<114>: [172 129 137 136  87  83 128 172]
<49>: [164 103 103  80 127 123 119 161]
<101>: [151 129 137 147 119  83 128 172]
<94>: [166 136 123 144 135 136 134 222]
common <49> <101>: 	[119]
common <94> <49>: 	[123]
again <114>: 	[172]
common <94> <114>: 	[136]

<211>: [104 188 181  60  77 113 188 188]
<38>: [104 147 181  60  77 109 204 112]
<47>: [130 106 131 190  55 140  83 187]
<21>: [113 143 174  33  90 113 162 200]
<41>: [105 144 163  68  94 105 211  84]
<84>: [153 107  63 205 184 145 146 119]
<3>: [124 103 125 173  46 128 107 172]
<150>: [113 143 174  33  94 113 156 202]
<194>: [115 144 129  66 155 105 203  57]
<76>: [150 112  95 189 159 151  45 174]
<9>: [111 146 180  31  92 114 159 201]
<181>: [121 146 123  65 180 109 190  61]
common <9> <84>: 	[146]
again <211>: 	[188]

<108>: [148 151 139 116 178 116 153 127  96 109 115 148 120 152 111 193 131 216
  94 148 157 138  68  51 106 182]
<143>: [162 146 127 123 177 124 155 129  88 123 112 129 128 157 111 193 118 200
  70 153 161 153  82  92  94 175]
<153>: [111 143 152 137 126 217 132 135  83 163  97 111  89 150  98 207 106 123
 151 111 123 109 167 114 140 152]
<115>: [144 153  36 148 116 129 150  77 118 117  35 109  52  89  93 113 128 108
  52 159  83  54 152 182 115 169]
<164>: [144 153  36 148 116 129 150  77 118 117  35 109  52  89  93 113 128 213
  71 148 153  71  74 102 100 181]
<46>: [ 56 150 153 116  54 131 120 142 152 143 105 142 154 174 151 183  73 109
 120 143  92 141  76 106 126 173]
<36>: [ 56 150 153 116  54 131 120 142 152 143 105 142 154  52 151 183  73 109
 120 143 151 141  76 106 126 173]
again <115>: 	[52]
[111 143 152 137 126 217 132 135  83 163  97 111  89 150  98 207 106 123
 151 111 123 109 167 114 140 152]	<153>
[ 56 150 153 116  54 131 120 142 152 143 105 142 154 174 151 183  73 109
 120 143  92 141  76 106 126 173]	<46>
common <143> <36>: 	[153]

<96>: [193 176 100 153 106  98 221  98 169 135  83 153 117 164 115  96  88 153
 151 140 127 141 154 140]
<8>: [167 133 102 208 162  59 109 150 166 127 122 148 127  33 155 136 161 120
 183 198 126 131 200 160]
<67>: [201  90  83  93  83 174  93 148 176 123 138 144 121 230  79 102 204  66
 123 121 117 144 112 176]
<125>: [148 103 148  89  76  66 134 213 155 120 102 129 121  57  81  86 148 112
 148 110 218 122 114 168]
common <8> <96>: 	[127]
again <8>: 	[127]
again <125>: 	[148]

<75>: [121 129 104 129 138]
<56>: [172 239 121 138  90]
<48>: [239 239 121 138  90]
again <48>: 	[239]
again <75>: 	[129]
[239 239 121 138  90]	<48>

<22>: [ 79  94 195 196]
<77>: [117  56 118 180]
<59>: [117 196  29 196]
<133>: [ 79  95 116  29]
common <59> <133>: 	[29]
common <133> <22>: 	[79]
again <59>: 	[196]
common <22> <59>: 	[196]
common <77> <59>: 	[117]
common <59> <77>: 	[117]
common <22> <133>: 	[79]

<175>: [112 158 140 135 119 174 128 115 149 127 109 151 134  84  42  75  89  52
 132 152  96 101 115  67 108 108 102 172 174 134 142 138 178 158 100 110]
<110>: [101 163  97 149 121 159 153 116 144 129 112 115 144  75  83 103 138 102
 129 148  80 100  94  40 123 131 127 146 194  93 118 153 131 125  76 193]
<52>: [ 80 147 111 103 135 138  77 125 111 101 134 143 167  70  81 107 156  91
 138 155 132 156  78 131 159 102 108 165 190  99 121 176 145 171 143 127]
<100>: [ 80 147 111 103 135 138  77 125 111 101 134 143 167  70  81 107 156  91
 138 155 132 156  78 131 159 102 108 165 190  99 121 176 132 128  44 162]
<55>: [127 135 107 165 131 118 177 125 177 140 126  82 151 106 160 146 159 156
 134 133 141 107 108 177 116 173 141 141 164  95  95 138  96  85  78 192]
<63>: [144 109 114 116 111  92 137 143 142 149 142  86 157  88 160 153 181 158
 132 134 130 135  82 130 132 146 184 117 176  97 112 123 116  74  59 226]
<159>: [127 135 107 165 131 118 102 125 141 140 126 138 151 106 160 146 159 156
 134 133  67 107 108  61 116 173 167 114  89  95  95 138  96  85  78 192]
<97>: [ 80 147 111 103 135 138  77 125 111 101 134 143 167  70  81 107 156  91
 142 155 132 156  78 131 159 102 108 115 190  99 121 176 145 136 113 198]
[101 163  97 149 121 159 153 116 144 129 112 115 144  75  83 103 138 102
 129 148  80 100  94  40 123 131 127 146 194  93 118 153 131 125  76 193]	<110>
[144 109 114 116 111  92 137 143 142 149 142  86 157  88 160 153 181 158
 132 134 130 135  82 130 132 146 184 117 176  97 112 123 116  74  59 226]	<63>
[ 80 147 111 103 135 138  77 125 111 101 134 143 167  70  81 107 156  91
 138 155 132 156  78 131 159 102 108 165 190  99 121 176 145 171 143 127]	<52>
[127 135 107 165 131 118 177 125 177 140 126  82 151 106 160 146 159 156
 134 133 141 107 108 177 116 173 141 141 164  95  95 138  96  85  78 192]	<55>

<28>: [ 87  77  35  55  67 125 183 183 183 177  89 183]
<116>: [ 70 143 142 109 130  60 136 129 180 123  76  78]
<178>: [ 87  77  35  55  67 125  49  51 138  85  89 132]
<131>: [ 83 112 114  90 104  42 122 109 108 149 104 184]
<78>: [ 75  96  98 111 122  67 100 115 121 126  95 123]
<107>: [127 158 145 156 139  35 143 136 124 188 161 143]
<19>: [139 112 125  96 129 219 117 125 149  80  60  69]
<33>: [ 75  96  98 111 122  67  59 115 121 126  95 123]
common <19> <33>: 	[96]
again <28>: 	[183]

<145>: [153  85  79  83 119 176 246]
<122>: [154 141  85 165 114 160 151]
<147>: [191 204 184 148 113 125 181]
<65>: [148 132  66 104 204 154 145]
<113>: [144 163 185 183 137 133 204]
<144>: [191 204  79 148 113 125 181]
<151>: [ 84  86 181 137  30  83 161]
common <151> <145>: 	[83]
common <122> <65>: 	[154]

<126>: [100 116  64  64  64]
<93>: [186 140 186 116 186]
<40>: [213 178 213 123 213]
<119>: [185 178 105 179 182]
<12>: [ 30 178 223 186 213]
again <93>: 	[186]
again <40>: 	[213]
common <93> <12>: 	[186]
common <126> <93>: 	[116]
again <126>: 	[64]
[186 140 186 116 186]	<93>
[ 30 178 223 186 213]	<12>

<92>: [207  80 134 136 123 172 154  91]
<43>: [174 130  31 144 174 174  70  79]
<86>: [135 128 134 128 143 125 125  98]
common <86> <92>: 	[134]
common <92> <86>: 	[134]
again <43>: 	[174]
[135 128 134 128 143 125 125  98]	<86>

